Each path below is one point turned by a fixed rotation once a step. After each direction that follows a path, write how fast that rotation turns it, in degrees per step (0 if it stays still).
Each turn is a multiple of 5 degrees from 10 to 175, or 0.
Each row of a path follows its step; steps can be skipped.
Rotation 1:
step 0: -8 1 -12 29 32 -7 -21 -22 -23 13 4 -2 8 25 -5 5 11 3 -1 -10 4 -1 -5 -9 17 13 38 25 31 26 0 6 25 -5 -27 -3 34 10 31 16 -5 -20 -11 12 -6 24
step 1: 26 44 -30 7 0 5 -11 -8 23 6 1 17 26 2 30 -2 -19 25 -15 -12 13 31 -1 20 12 13 3 29 -10 6 0 8 15 -1 -5 24 4 6 4 27 15 6 -30 24 -4 -6
step 2: 13 13 19 -5 30 40 0 2 -13 0 -1 22 -7 -3 28 -13 17 7 -14 -21 -8 -29 13 -4 1 -13 43 35 10 24 -2 -11 -1 4 -12 12 17 -20 11 18 5 -18 1 22 -20 -12
step 3: 21 -24 -9 12 -5 -6 -27 7 24 13 17 22 -2 -5 6 -2 -20 27 -5 -27 3 15 4 -10 -2 5 26 16 -7 37 -8 -13 -11 -1 1 19 -22 -10 55 2 -4 23 -26 20 4 2
step 4: -8 18 26 8 -1 -8 13 0 28 6 7 23 -7 -8 1 8 -13 3 1 -30 30 -26 -14 4 3 -10 25 44 4 -20 -4 16 25 26 -2 4 20 -4 29 -10 -14 -15 5 42 0 -12
step 5: 4 -4 -2 3 14 15 -45 2 -16 0 7 -4 7 14 4 -1 -22 57 19 -43 -10 -1 -6 2 24 -17 9 4 -2 2 -36 1 6 9 5 6 2 8 3 -25 12 8 -5 37 -1 -11
step 6: -10 -8 -17 25 32 10 10 12 35 -22 8 12 12 8 -4 -8 -11 3 17 -16 16 13 -33 4 -13 -20 37 30 9 -15 -12 -1 -37 24 -1 7 -4 8 3 20 13 -22 6 23 8 -6
step 7: 2 10 -1 5 27 10 -43 15 17 12 22 19 3 3 15 -1 -6 3 22 2 -25 -1 -2 -22 7 -21 12 16 25 -29 7 -12 -7 -26 12 28 16 14 -3 -15 -29 22 -10 40 3 -11
step 8: -10 26 -1 19 30 1 10 23 5 6 14 5 3 6 -13 24 -6 11 31 -30 -27 6 -7 -18 -18 -13 14 15 -2 -9 -9 11 17 15 -21 36 -45 -25 4 20 5 2 15 18 12 14
step 9: -1 -20 40 3 15 -10 -41 18 6 15 -7 13 15 0 -2 -23 -32 2 41 18 -23 6 -12 14 -21 14 9 37 -8 -8 -3 -3 8 1 -12 27 13 -5 -11 -3 0 -23 -10 20 -1 3
step 10: -14 1 18 -7 11 1 5 30 -5 -4 27 6 -9 -15 -6 -27 -2 15 15 -8 3 20 -2 29 21 -27 13 -4 -3 -26 13 20 6 -26 -2 43 -16 -8 17 17 34 9 19 31 16 2
4 -1 -1 -1 3 3 -2 3 -2 -7 2 -14 -7 3 -2 -6 6 5 6 -2 7 9 8 -9 5 3 -6 -7 2 4 -7 3 2 0 0 5 2 -5 7 8 -8 -1 1 3 7 2 -> 145
-1 -3 3 -8 -1 2 -1 -7 -7 2 2 1 -5 -3 5 -9 -2 -2 -2 6 -3 -11 4 -5 9 -4 9 3 3 -2 3 8 5 3 6 3 3 2 -12 1 -3 5 1 1 13 -4 -> 140
-5 0 0 -4 10 -15 -2 -10 3 7 5 0 0 -9 4 3 2 -1 3 7 4 -4 1 -4 6 -1 -3 -1 -6 -4 -15 0 3 4 -6 -2 -2 -6 0 -1 2 1 -4 2 -7 8 -> 85
-9 -9 -5 4 -7 4 -1 -1 -3 0 -6 1 5 5 -4 4 3 5 -9 -1 1 -3 0 0 -2 -14 -5 0 0 -11 -10 1 -5 9 9 2 4 -1 3 -1 -8 0 -4 2 1 4 -> 45
6 10 4 -1 -6 -2 -9 7 3 7 -2 -1 -9 8 1 1 -4 -4 0 1 -4 0 -3 -5 6 -12 5 5 -3 1 -4 4 -5 0 0 3 -1 7 6 5 8 -10 -1 3 -1 7 -> 0
3 -5 -3 -7 1 11 -5 -1 -1 -7 2 3 4 -4 6 -10 5 -5 -2 -3 5 5 -6 10 9 -2 0 -3 -5 -4 -5 -6 -8 -2 0 1 1 0 -9 8 8 -4 2 3 -7 1 -> 85
